One turn moves every row onto another: examples first, then more rows asked:
pabud: [  5,   5,   5,   3,  -5,  -4,   1, -17,  12, -11,   3,  -2,  -6]
gok: [ -3,   9,  11,   9,   3,   7,   1, -15,   0, -24,   7,   5,  -3]
bimo: [ -1,  -4,  10,   6, -11,   3,  -2,   4,   9,  -2,  13,  13,  -4]
vufa: [  4,  10,   9,   3,   1, -14,  -1,  -6,   1,   4,  11,  -3,   3]
Mekuz: [  9,  -2,   1,   7,   9,   2, -12,   6,  -8,  -1,  -2,   6,  -1]
fador: [  5,  12,   4,   1,   2, -13,  -7,  -5,   2,   2,  12,   1,   0]
Nogu: [  9,   1,   5,  13,   7,  10, -14,   4,  -5,  -7,   2,  12,  -6]
Sep: [ 5,  3, 14, 10, -6,  4,  9, -1, 15, -8, 10,  0, -7]
pepiv: [ -3,   3,   7,  25,   6,   6,   5,  -6,   6, -12,   8,   4,  -6]
tel: [ -2,  16,  11,   5,  10,  -2,  -6,  -2, -10, -11,  16,   7,   3]
buvar: [ 13,  -1,   7,   4,  -1,  12, -11,   3,   2, -10,   0,   9,  -8]
sogu: [  5,   8,   0,  -2,  -3,  -4,  -5, -16,  11, -12,   3,   0,  -6]
Duzut: [-6,  2,  5, 15, 14, -2,  9,  1, -6, -8,  5, -3,  4]
leku: [ -1,  11,   7,   3,   4,   7,  -4, -13,  -1, -25,   7,   7,  -4]
demob: [ -4,  14,  15,   9,  10,  -3,  -1,  -4, -11, -10,  15,   4,   5]
pog: [-4, -6,  9, -4, -4,  1,  4,  9, -3, -6,  8,  7,  6]
totu: [ 3,  1, 11,  1,  2, -3, 13,  5,  3, -4,  7, -7,  4]
vol: [-8, -7,  0, 19, -2,  2, -5, -5,  5, -7,  6, 14, -6]
movo: [13, -3,  2, -2,  1,  4, -9,  5, -1, -5, -4,  3, -3]
Lak: [-11,  -9,  -1,   8,   6,   0,   1,   0,  -7, -11,   1,   7,   4]

Lak moves to vol
pepiv moves to Sep
Now find these:
tel moves to leku
pabud moves to vufa
Mekuz moves to Nogu

One turn moves every row onto another: examples first, then more rows asked:
Lefa: [ -4,   7,   2,   5,  -4,   4, -15,  -1,   5,   1,  -1,   1,   8,   4,  21,
 -12,   2,   5,  10,   0, -13,  15]
mov: [  3,   6,   9,  -4,   2,  -7,  -2,   4,  -1,   4,  -7, -15,  -3,   1,  -2,
  11,   5,   1,  -1,   1, -11,  12]
letav: [ -2,  12,  -9,  -5,   1,  -9,   4,   4,   8,   3,   2,   0,  -9,  -4,  10,
 -17,  -4,  -1,   2,  11,   0,   0]
Kesa: [ -3,  10,   5,   0,   0,   5,   2,  -3,  -3, -11,   2,  -2,   9,  -6,   5,
  10, -11,  12,  -2,   5,  -7, -11]
rudo: [ -4,  12, -11,  -6,   2, -10,   5,   4,   6,   3,   5,  -3, -10,  -3,   6,
 -15,  -3,   0,   5,   7,   1,  -1]
runu: [  6,   9,   4,  -7,   3, -12,  -3,   6,  -1,   2,  -4, -15,  -2,   0,  -1,
  10,   5,  -1,   2,   5, -10,   9]
dovi: [-14,   7,  -4,  -2, -14,   5,  -3,   7,   2,  10, -12,   3,   2,   6,   7,
   6, -19,  13,   4,   1,  -8,  10]
did: [ -7,  11,   3,  -1,  -4,   9,   0,  -2,   0, -11,   5,  -1,  11,  -6,   2,
   8, -12,   9,   3,   1,  -7, -11]
bubab: [ -6,   9,   2,  -2,  -2,   9,   3,  -2,  -1, -11,   4,   0,  13,  -4,   7,
   7, -10,   9,   5,   1,  -9, -12]
pigof: [ 10,   8, -13,   2,  -7,   5,  -2,  -3,  10,  10,  -1,   7,  -1,   9,  11,
  10,   6,   4,   3,  -6,  -7,   9]
Ligo: [ -8,  11,  -7,  -5,   3,  -9,   8,   2,   4,  -1,   7,  -3,  -7,  -4,  11,
 -17,  -6,   1,   3,   6,  -1,   0]
Lonaf: [ -5,   5,   2,   3,  -3,   6, -15,   2,   8,   2,   3,   2,   5,   4,  20,
 -12,   0,   2,   9,  -2, -15,  13]
muziv: [ -3,  10,  -9,  -5,  -2,  -9,   3,   1,   5,   2,   4,  -2,  -7,  -7,   9,
 -19,  -4,  -1,   5,   9,   0,   0]
nomog: [ -5,   7,   5,   5,  -3,   6, -16,   0,   7,   2,  -2,   1,   4,   4,  21,
 -12,  -1,   3,  11,   1, -12,  12]
Girab: [-14,   8,  -5,   0, -13,   4,  -6,   5,  -1,  11, -12,   1,  -2,   5,   6,
   3, -19,  13,   3,  -1, -10,  10]
zudag: [  2,   6,   7,  -3,   1, -10,  -3,   4,  -2,   1,  -7, -15,  -1,  -3,  -4,
  12,   3,   0,   0,   6, -12,  10]
fizin: [  5,   5,   7,  -4,  -2,  -9,  -3,   5,   1,   3,  -3, -15,  -2,  -1,  -4,
  11,   7,   0,  -3,   2, -10,  11]
Vip: [ -6,   7,   5,  -2,   0,   6,   1,  -4,   1, -11,   8,  -1,  11,  -7,   8,
   6,  -9,  10,   1,   2,  -7, -11]
deg: [ 10,  12, -14,  -1,  -6,   6,  -5,  -2,   8,  11,  -2,   8,   0,   8,   7,
  11,   3,   3,   4,  -5,  -4,   9]
fodu: [-14,   5,  -1,   2, -16,   5,  -3,   4,  -2,  11, -13,   4,   1,   5,   7,
   3, -17,  13,   3,   2,  -8,   9]
vebu: [  9,  11, -12,   0,  -8,   6,  -4,   0,   9,   9,   2,  10,  -2,   8,  12,
  13,   5,   5,   2,  -4,  -4,   8]

bubab moves to mov
vebu moves to Lefa
did moves to fizin
Now find these:
zudag moves to rudo
fodu moves to deg
Ligo moves to Kesa
dovi moves to pigof

